Families of rows that turns and mirrors carry onto each other, the same ones carrying the whole set onto itself: the rest of each named row's family, in list order
8 families of 4 rows
q146: -.06 .06 -.05 .05 .00 -.29 -.36 .14 -.15 .11 .16 .19
q744: -.18 .06 -.26 .24 -.32 -.17 -.07 -.01 .14 -.19 -.13 .07
q946: -.08 -.36 -.24 .06 -.12 -.06 .00 .09 .03 .08 .01 -.44
q541: -.08 .08 .02 .12 -.27 -.24 -.31 .18 .10 .06 .12 .23
q760: -.01 -.01 -.19 .14 .14 -.10 .21 .13 -.14 .07 .05 -.31
q861: -.34 .09 -.07 .24 -.11 -.23 -.31 -.04 .03 -.04 .08 .18
q295: -.20 -.08 -.10 .06 -.09 -.26 -.48 .05 -.05 -.07 .17 .11
q660: -.18 .10 -.02 .10 -.18 -.14 -.43 .17 .01 .04 .19 .13
q529: -.15 .10 -.22 .29 .05 -.20 .15 -.06 -.04 -.15 .11 -.15
q31: .05 -.03 -.15 -.05 -.13 -.03 -.12 .42 -.05 .20 -.19 -.15
q169: -.05 -.09 -.29 .16 -.26 -.03 .16 .14 .13 .03 -.20 -.25
q357: -.04 -.23 -.36 .32 -.03 -.20 .07 .12 .23 .02 -.06 -.27
q728: .07 -.08 .05 -.04 -.17 -.12 -.17 .37 .05 .31 .03 -.08
q430: .09 -.20 -.23 .13 .11 -.18 -.15 .41 .08 .22 -.04 -.20
q35: -.24 -.21 -.27 .24 -.21 -.17 -.15 -.17 .13 -.20 .13 -.16
q647: -.14 .01 .03 -.01 .05 -.13 -.35 .29 -.16 .27 -.02 -.03
q527: -.23 -.01 -.17 .31 -.33 -.09 -.13 -.11 .19 -.15 .14 -.07
q952: -.11 -.19 -.12 .08 -.01 .00 .04 .19 -.01 .27 -.12 -.40
q909: -.04 .15 -.13 .06 -.17 -.17 -.34 .27 -.05 .01 -.10 .19
q397: -.07 -.19 -.18 .16 -.25 .02 .08 .09 .12 .12 .04 -.42
q581: -.28 -.12 -.21 .33 -.16 -.09 .07 -.14 .12 -.04 -.05 -.24
q796: -.16 -.02 -.21 .29 -.19 -.27 -.07 -.20 .03 -.14 .15 .08
q959: -.17 -.05 -.13 .29 -.35 -.17 .01 -.06 .27 -.09 .08 .01
q716: -.04 -.21 -.26 .22 -.12 -.10 .18 -.04 .04 .07 .04 -.35
q326: .03 -.21 -.10 .13 -.27 -.05 .15 .18 .20 .17 -.04 -.32
q530: -.01 -.19 -.08 -.08 .00 -.12 -.34 .33 -.08 .20 .08 -.22
q566: .11 -.17 -.09 -.03 .04 -.11 -.09 .27 -.17 .32 .06 -.24
q293: -.14 -.06 -.31 .38 -.06 -.32 -.18 .05 .23 -.15 .04 .08
q24: .01 .11 -.07 .04 .20 -.19 -.08 .26 -.22 .13 .12 -.10
q722: .00 -.06 -.03 -.03 -.11 .01 -.24 .38 -.05 .30 .08 -.24
q956: -.02 -.02 -.19 .18 .11 -.31 -.40 .31 .06 .08 .05 .14
q4: -.15 .19 -.12 .21 .11 -.27 -.13 .07 -.15 -.11 .17 .09

Which other rows belong to the same family as q716? q146, q796, q566
Which other rows belong to the same family as q660? q527, q397, q722
Which other rows belong to the same family as q909? q744, q31, q169
Which other rows belong to the same family as q357? q430, q293, q956
Which other rows belong to the same family as q35? q946, q295, q530
Which other rows belong to the same family as q952? q861, q647, q581

Families of rows that turns and mirrors carry onto each other, the same ones carrying the whole set onto itself: the rest of each named row's family, in list order
4 families of 4 rows
q896: .09 -.02 .03 -.13 .09 .05 -.15 -.23 .12 .04 -.07 .29 -.16
q930: .03 -.11 .36 -.14 .04 .12 -.09 .02 -.06 .22 .13 -.13 -.15
q496: -.01 -.13 .18 -.05 .06 .24 -.23 -.11 -.06 .28 .09 -.13 -.10
q847: -.14 -.08 -.25 .03 -.12 -.09 .15 .30 .01 -.05 -.09 -.15 .07
q758: -.04 -.14 -.07 .21 -.17 .17 .24 -.06 -.02 -.32 -.09 -.06 .12
q110: -.17 .02 -.18 -.02 -.16 -.08 .10 .29 .16 -.07 -.09 -.14 .09
q23: .12 .12 -.01 -.08 .06 .17 -.16 -.25 .20 .12 -.14 .15 -.20
q419: .02 -.25 -.05 .14 -.27 .19 .15 -.06 .05 -.30 -.08 -.11 .11
q217: -.09 .00 -.11 .06 -.23 -.19 .17 .25 .09 -.15 -.09 -.12 -.03
q44: .10 -.22 -.10 .16 -.13 .17 .23 -.05 -.12 -.26 -.13 -.13 .09
q237: .05 -.16 .30 -.09 .10 .10 -.19 -.11 -.04 .13 .11 -.16 -.22
q28: .07 -.06 .26 -.06 .00 .11 -.25 -.07 -.05 .20 .07 -.27 -.15
q233: .12 .11 .09 -.13 .05 .10 -.12 -.18 .11 .19 -.10 .24 -.18
q212: -.24 .05 -.23 .11 -.08 -.09 .15 .22 .03 -.03 -.07 -.10 -.02
q589: .03 .07 -.01 -.11 .15 .19 -.21 -.25 .09 .18 -.07 .16 -.04
q553: .07 -.18 -.02 .10 -.22 .09 .26 .04 .06 -.36 -.14 -.12 -.03

Which other rows belong to the same family as q419? q110, q23, q28
Which other rows belong to the same family as q44? q896, q930, q212
Which other rows belong to the same family as q847? q758, q237, q233

Families of rows that turns and mirrors carry onto each other, the same ones carrying the whole set onto itself: the rest of each named row's family, in list order
4 families of 8 rows
q996: .00 -.04 .03 -.07 .02 -.18 .14 .00 .08 -.20 .36 -.10 .26 -.22 -.16 -.21 .06 .06 .09 -.06 -.15 .01
q219: .06 .03 -.14 -.08 .01 -.20 -.07 -.01 .29 -.21 .23 -.19 .12 .01 -.08 -.30 -.04 -.11 .22 -.12 -.15 .08
q25: -.18 .01 -.07 -.11 -.06 -.14 -.10 -.25 .21 -.19 .12 .21 -.12 -.08 .38 -.04 -.38 .05 .02 .12 .07 .09
q597: .11 .19 -.01 .19 -.23 -.10 .07 .07 .02 .12 -.21 -.17 -.01 -.02 .04 .25 .05 -.26 -.01 .09 -.02 -.13
q720: .15 .17 -.12 .16 -.05 -.14 -.18 -.11 .03 .12 .01 -.11 -.08 -.19 .16 .19 -.06 -.33 .23 .05 -.06 -.09
q763: -.07 -.01 -.25 -.06 .11 .01 -.18 -.12 .02 .05 -.09 -.19 -.08 .11 .14 -.07 .16 .26 -.25 .00 .28 .13
q751: .06 -.20 -.31 -.17 .14 -.06 -.16 .08 -.21 .20 .08 -.01 -.15 -.14 .02 -.10 -.07 .24 -.19 .10 .13 -.07
q697: .04 -.08 -.38 -.12 .09 -.01 -.22 .07 .03 .14 -.15 -.14 -.18 .16 .10 -.11 -.02 .17 -.20 .03 .24 .03
q755: .09 .01 -.05 -.13 -.18 -.24 .12 .19 .16 -.15 .15 -.20 .15 .05 -.23 -.29 .02 -.02 .03 -.05 -.19 .00
q400: .10 .08 -.09 .22 .00 -.05 .01 .00 -.03 .12 -.06 -.04 .00 -.25 .11 .31 -.07 -.29 .16 .08 -.01 -.19
q363: -.24 .09 .12 -.13 -.22 -.19 .07 -.26 .08 -.20 .13 .15 -.02 -.07 .28 -.03 -.18 .23 -.21 .16 .05 .12
q52: -.14 -.01 .04 -.18 -.35 -.19 .18 .04 .05 -.09 -.03 .19 -.09 .02 .17 -.03 -.29 .18 -.28 .22 .01 -.03
q724: .07 -.07 -.24 -.22 -.04 -.14 -.19 .05 -.18 .19 .04 -.14 -.16 .02 -.01 -.19 .06 .29 -.29 .10 .12 .03
q392: -.14 -.11 -.10 -.14 -.05 -.13 .01 -.10 .11 -.12 .12 .32 -.12 -.15 .31 .02 -.47 .06 -.02 .17 .03 -.03
q135: -.02 -.11 -.03 -.01 .03 -.07 .32 .21 .14 -.21 .12 -.07 .28 -.10 -.22 -.08 .01 .02 .02 -.04 -.07 -.09
q556: -.07 -.14 -.32 -.02 .30 .08 -.16 -.09 -.01 .07 -.03 -.06 -.07 -.05 .16 .02 .04 .22 -.15 .01 .31 .03
q352: .12 -.14 -.15 -.11 .04 -.17 .10 .20 .12 -.13 .25 -.04 .14 -.15 -.19 -.22 -.16 -.09 .18 -.04 -.18 -.09
q898: -.04 -.12 -.19 -.12 .17 -.04 -.13 -.11 -.22 .12 .15 -.05 -.06 -.19 .06 -.07 .10 .35 -.24 .07 .18 .03
q925: .12 .30 .08 .11 -.29 -.24 -.06 -.12 -.07 .12 .02 -.24 -.02 -.11 .06 .11 .16 -.18 .01 .09 -.11 -.03
q563: -.16 -.05 -.06 -.11 -.22 -.09 .19 .06 .17 -.14 -.12 .24 -.08 .06 .23 .06 -.38 .08 -.20 .18 .10 -.04
q520: .19 .10 -.08 .13 -.18 -.14 .02 .13 -.09 .19 -.10 -.07 -.07 -.17 .01 .22 -.07 -.28 .08 .13 -.11 -.21
q958: -.15 .08 .03 -.20 -.20 -.25 -.10 -.28 .09 -.15 .21 .17 -.13 -.10 .31 -.12 -.29 .14 -.08 .15 -.02 .12
q782: .03 .28 .07 .22 -.11 -.13 -.08 -.26 -.02 .04 .04 -.19 .04 -.20 .15 .21 .17 -.18 .08 .05 -.02 .00
q55: .06 -.05 -.34 -.18 .10 -.11 -.36 -.08 -.05 .16 .05 -.15 -.21 .03 .12 -.20 -.01 .19 -.12 .03 .14 .08
q657: -.08 -.08 -.14 -.17 -.17 -.15 .01 .05 .16 -.09 -.04 .26 -.17 .02 .26 -.02 -.50 .01 -.06 .17 .02 -.04
q824: -.07 -.16 -.23 -.05 .16 .06 .01 .03 -.13 .10 -.06 -.06 -.02 -.07 .04 .03 .09 .32 -.31 .07 .27 -.03
q759: .05 -.05 -.19 -.02 .03 -.09 .12 .20 .34 -.20 .00 -.16 .16 .13 -.12 -.18 -.08 -.15 .14 -.10 -.06 -.02
q245: -.19 .12 .07 -.17 -.35 -.21 .07 -.13 .15 -.17 -.02 .10 -.07 .11 .25 -.07 -.20 .18 -.26 .17 .04 .11
q613: .11 .18 .01 .15 -.08 -.18 -.13 -.20 -.12 .12 .16 -.10 -.02 -.33 .12 .17 .03 -.22 .17 .08 -.10 -.09
q162: -.08 .06 -.02 .02 .00 -.09 .17 -.01 .30 -.29 .10 -.22 .27 .06 -.10 -.15 .13 .00 .05 -.12 -.03 .08
q178: -.05 -.09 -.11 .04 .21 -.03 .14 .01 .26 -.27 .19 -.07 .26 -.15 -.06 -.09 -.04 -.07 .20 -.12 -.01 -.01
q323: .08 .20 .11 .17 -.26 -.14 .12 -.02 -.13 .12 -.05 -.15 .05 -.18 .00 .24 .15 -.13 -.07 .12 -.05 -.13

Which other rows belong to the same family as q520? q597, q720, q400, q925, q782, q613, q323
Which other rows belong to the same family as q178? q996, q219, q755, q135, q352, q759, q162

